In the data rows, 128 means zero.
Planes, each given by two rows, then its number:
[113 131 115 100 115 119  61 137 139 173  71  99 175 111 163 151 136  94 128
 139 157 167 114 112 144 193 158 150 108]
[ 77 108 154 160 114 154 141  98 144 125 157 166 164 150 126 182 105 128 152
 191 113 114  67 105 118 171 102 101 133]
0
[113  99  92 147  80  93 115 154  87 174 137 137 118  82 159 132  77 137 155
 166 120 180  89 136  95 150 168 132 138]
[160 104 103  74 150 113  99 126  96 165  92  89 133 124 134 117 163  91 144
  98 172 171 166 150 123 140 117 181  81]
1
[107 147 123  88 131  80  84 152 147 151  63  94 151 130 178 142 141 102 128
 109 176 159 150 111 150 171 161 159 100]
[126 116 133 154  87  87 138  80 161  93 101 159 113 144 207 158 126 167 143
 161  90 123 115 119 120 146 170  88 146]
2
[122 113 125 102 174  86 145  98 123 129 110 111 111 169  85 137 183  99 167
  95 158 124 162 161 106 105  69 146  82]
[ 67 121 171 155 128 111 155  91 160 105 142 168 148 181 155 189 120 124 160
 168 123 105  89 106 129 160 105 106 123]
3
Each row below is a point in one of these planes. After each row, the number of its plane:
[129 127 126 102 161 155 116 157 101 150 144 107 140 115  74  97 128  92 114
 110 168 136 140 126 122 119  90 158 111] 2
[171 149 120 136 146 121 176 141 121 100 158 133  74 145 103  84 139 160 106
  83 115  99 169 152 124  54 125 116 144] 0
[167 134  99 117 109 157 101 167 108 146 131 109 127  67 130  74 108 148  82
 123 114 144 137 131 143 115 168 146 149] 3
[107 134 151 153  93 144 132 134 151 122 141 146 155 120 162 144  93 147 113
 159 103 113  83  93 141 156 151 105 152] 3
[138 123 135 157 131 143 181 125 126  90 187 149 102 143  98 108 127 157 137
 120  93  90 144 133 114  72 106 113 138] 0
[144 118 131 157 111 142 161 101 125 104 169 151 112 126 104 125 122 152 131
 153  89  96 113 144 109  94 124  96 154] 2
[140 116 124 120 149 176 138 148  91 138 168 124 128 124  49 114 120 111 115
 105 130 130 127 148 128  97  79 146 125] 2
[114 115 128 113 161  95 148  95 126 124 116 134 115 162 103 143 175 110 161
 102 146 129 144 141 121 118  79 140  99] 3
[132 138 138 119 154 153 114 162 104 161 144  95 141 109  77 109 133  93 118
 108 166 136 143 128 133 121 102 157 111] 2
[112 132 125 116 104  84 109 125 146 117  82 132 134 133 183 145 121 135 135
 125 143 136 145 113 140 150 166 124 121] 2
[143 130 138 134 145 161 143 134 103 127 177 144 125 124  72 107 125 133 109
 120 121 104 122 143 124 104  91 130 135] 2
[116  98 100 136 103 102 116 153  97 158 149 138 113  90 148 133  95 123 148
 153 116 163 101 137 104 144 156 127 133] 1
[117 135 128 128  95  82 109 105 161 126  86 133 125 130 203 154 135 140 139
 141 121 128 132 124 136 157 170 114 121] 2
[146 100 101 106 126  99 103 138 100 165 112 110 134 113 146 124 137 107 148
 119 151 166 146 138 110 136 142 162 109] 1
[153 144 122 142 100 164 105 160 129 135 141 135 133  85 145 108  86 148  94
 133 103 140 116 115 148 133 171 125 154] 3
[124 119 124 148 105 103 132  90 156 103 100 148 112 144 187 151 121 164 141
 163 102 125 114 114 129 139 161  98 146] 2
[ 96 112 169 132 151 105 149  94 154 116 121 146 131 175 121 189 140 115 164
 136 136 104 119 118 119 144  93 124 106] 3
[170 152 115 107 142 107 137 140 114 118 131 114  88 124 120  83 153 134 113
  72 136 129 173 139 127  82 129 147 143] 0
[154 112  92  96 141 113  97 129  99 170  95  97 130 119 144 119 141  98 135
 119 167 170 161 145 120 143 121 169  81] 1
[131 135 124 108 164 167 118 170 100 160 155 115 142 113  63 107 132  99 109
  99 159 133 135 127 129 102  89 152 102] 2
[120 137 119 103 155 125  97 170 120 154 104  87 148 124 114 120 129 102 114
 105 173 143 141 120 138 149 117 162 109] 2
[143 113 131 158 111 122 142  88 132  99 141 147 116 125 147 139 123 159 134
 144  85 124 108 125 110 116 131  93 152] 2
[134 119 126 155  99 104 136  89 155  93 123 155 115 137 182 157 129 158 134
 151 101 116 117 119 116 143 154  97 148] 2
[ 98 121 132 145 122 140 124 119 144 143 139 152 156 136 126 171 113 121 142
 171 125 133  95 106 130 162 125 117 122] 0
[150 145 127 154  97 157 106 150 118 125 136 129 142  86 160 110  82 151  82
 143 102 128  98  97 144 138 174 113 169] 3
[169 147 113 111 143 116 117 149 111 119 103  97  98 120 129  87 146 132 112
  84 121 125 183 147 127  79 149 145 135] 0
[116 132 137 114 107  82 109 108 153 123  90 130 134 134 188 141 138 133 131
 123 139 138 143 110 131 163 159 123 123] 2
[ 99 126 115 185  78 120 144 147 125 132 163 150 117 105 153 133  78 150 133
 171  92 125  72 122 105 133 155  88 171] 1
[111 137 121  97 120  80  98 135 139 138  68 114 134 129 198 151 135 116 134
 112 159 157 149 112 150 161 168 147 115] 2
[135 135 127 125 151 166 130 150  92 142 164 125 127 116  59 104 126 105 112
 114 133 113 128 134 121 102  90 153 118] 2
[125 155 146 135 144 158 156 116 174  77 150 143 136 162 110 128 138 143 111
 116 112  83 141 109 156 110 105  92 143] 1
[124 132 129 137 108  98 145 104 147  98 113 153 122 137 184 142 122 148 137
 152 105 125 123 124 131 135 145 106 144] 2
[117 134 126 109 107  92 107 114 147 130  74 115 138 130 191 149 141 129 140
 129 133 146 135 119 130 161 172 125 124] 2
[142 126 121 134 147 175 140 148 112 135 164 128 127 118  68 113 127 116 129
 114 126 121 122 143 129 101  99 142 133] 2
[121 149 162 138 145 150 152 115 156  98 139 138 132 140 103 131 142 142  99
 126 121  82 132 109 150 127 112  99 146] 1
[146 115 117  95 144 128 111 121 121 148 116 105 131 135 132 129 155 106 133
 110 150 147 153 142 127 132 115 158 100] 1
[101 113 148 127 156  97 146  97 134 120 125 140 122 179 113 159 168 105 161
 127 138 119 136 149 121 127  84 129  97] 3
[119 140 131 103 143  97  99 149 136 153  82 103 146 131 158 134 139 109 142
 117 161 155 148 115 146 163 145 162 108] 2
[154 128 139  96 169 127 123 123 127 125 108 102 143 146 113 117 166 101 130
  89 160 136 158 141 148 133 105 162  96] 1
[141 124 128 158 119 152 153 104 107 111 161 154 115 135  93 121 122 146 126
 143  97 104 110 136 111 108 109 102 149] 2
[110 132 124 123 122  98 108 127 152 127  94 121 148 134 174 138 132 124 128
 124 146 142 138 119 144 149 155 139 124] 2
[112 131 121 122  95  71 111 114 168 119  65 129 135 145 205 153 142 140 140
 142 128 148 128 109 137 166 174 124 117] 2
[145 137 125  87 163 133 122 120 122 127 111  97 144 143 114 126 173 105 130
  99 149 128 167 133 137 136  98 160 110] 1
[140 126 131 141 142 132 180 122 120  98 168 162  93 137 113 111 116 156 121
 117 110 103 132 135 114  74 113 112 142] 0
[159 135  91  99 140 118 106 147 106 148 108  93 109 102  89  90 161 125 125
  84 143 154 167 161 120  98 119 152 109] 3
[111 116 142 111 163  91 154  87 139 113 119 136 110 178 107 157 164 106 171
 122 148 113 146 147 109 120  80 125  90] 3
[162 143 134 140 145 123 181 126 115  82 166 143  73 128 102  87 121 151 122
  90 118 101 157 150 115  50 117 114 144] 0
[150 140 110  96 130 106  90 153 122 145  82  86 143 106 141 103 145 117 110
  95 160 150 157 129 141 129 160 151 118] 0
[140 115 135 156 121 163 166 123 111 117 168 150 103 137  86 113 121 139 127
 135 102 107 111 145 109  97 103 113 152] 2
[128 115 131 147  91 100 142  88 150  86 110 167 109 145 178 151 122 168 141
 147  91 109 117 117 123 126 145  92 148] 2
[117 131 122 118 101  72 106 118 165 129  65 125 128 148 211 146 126 127 143
 132 141 145 144 123 141 170 169 122 123] 2
[113 121 121 142 108  82 122  92 157 107  89 153 115 143 207 156 123 153 143
 149 122 139 122 112 124 157 164 102 137] 2
[122 134 131 119 128  88  99 124 142 133  80 117 144 136 176 144 140 129 128
 127 155 151 140 116 129 158 153 147 114] 2
[105 152 116  76 143  95  84 165 144 157  80  93 165 128 156 142 143  93 122
 105 174 156 152 115 157 159 143 167  95] 2
[141 144 104  89 125 109  82 147 130 160  71  76 146 103 160 122 146 101 114
 102 156 158 149 129 140 149 158 154 107] 0
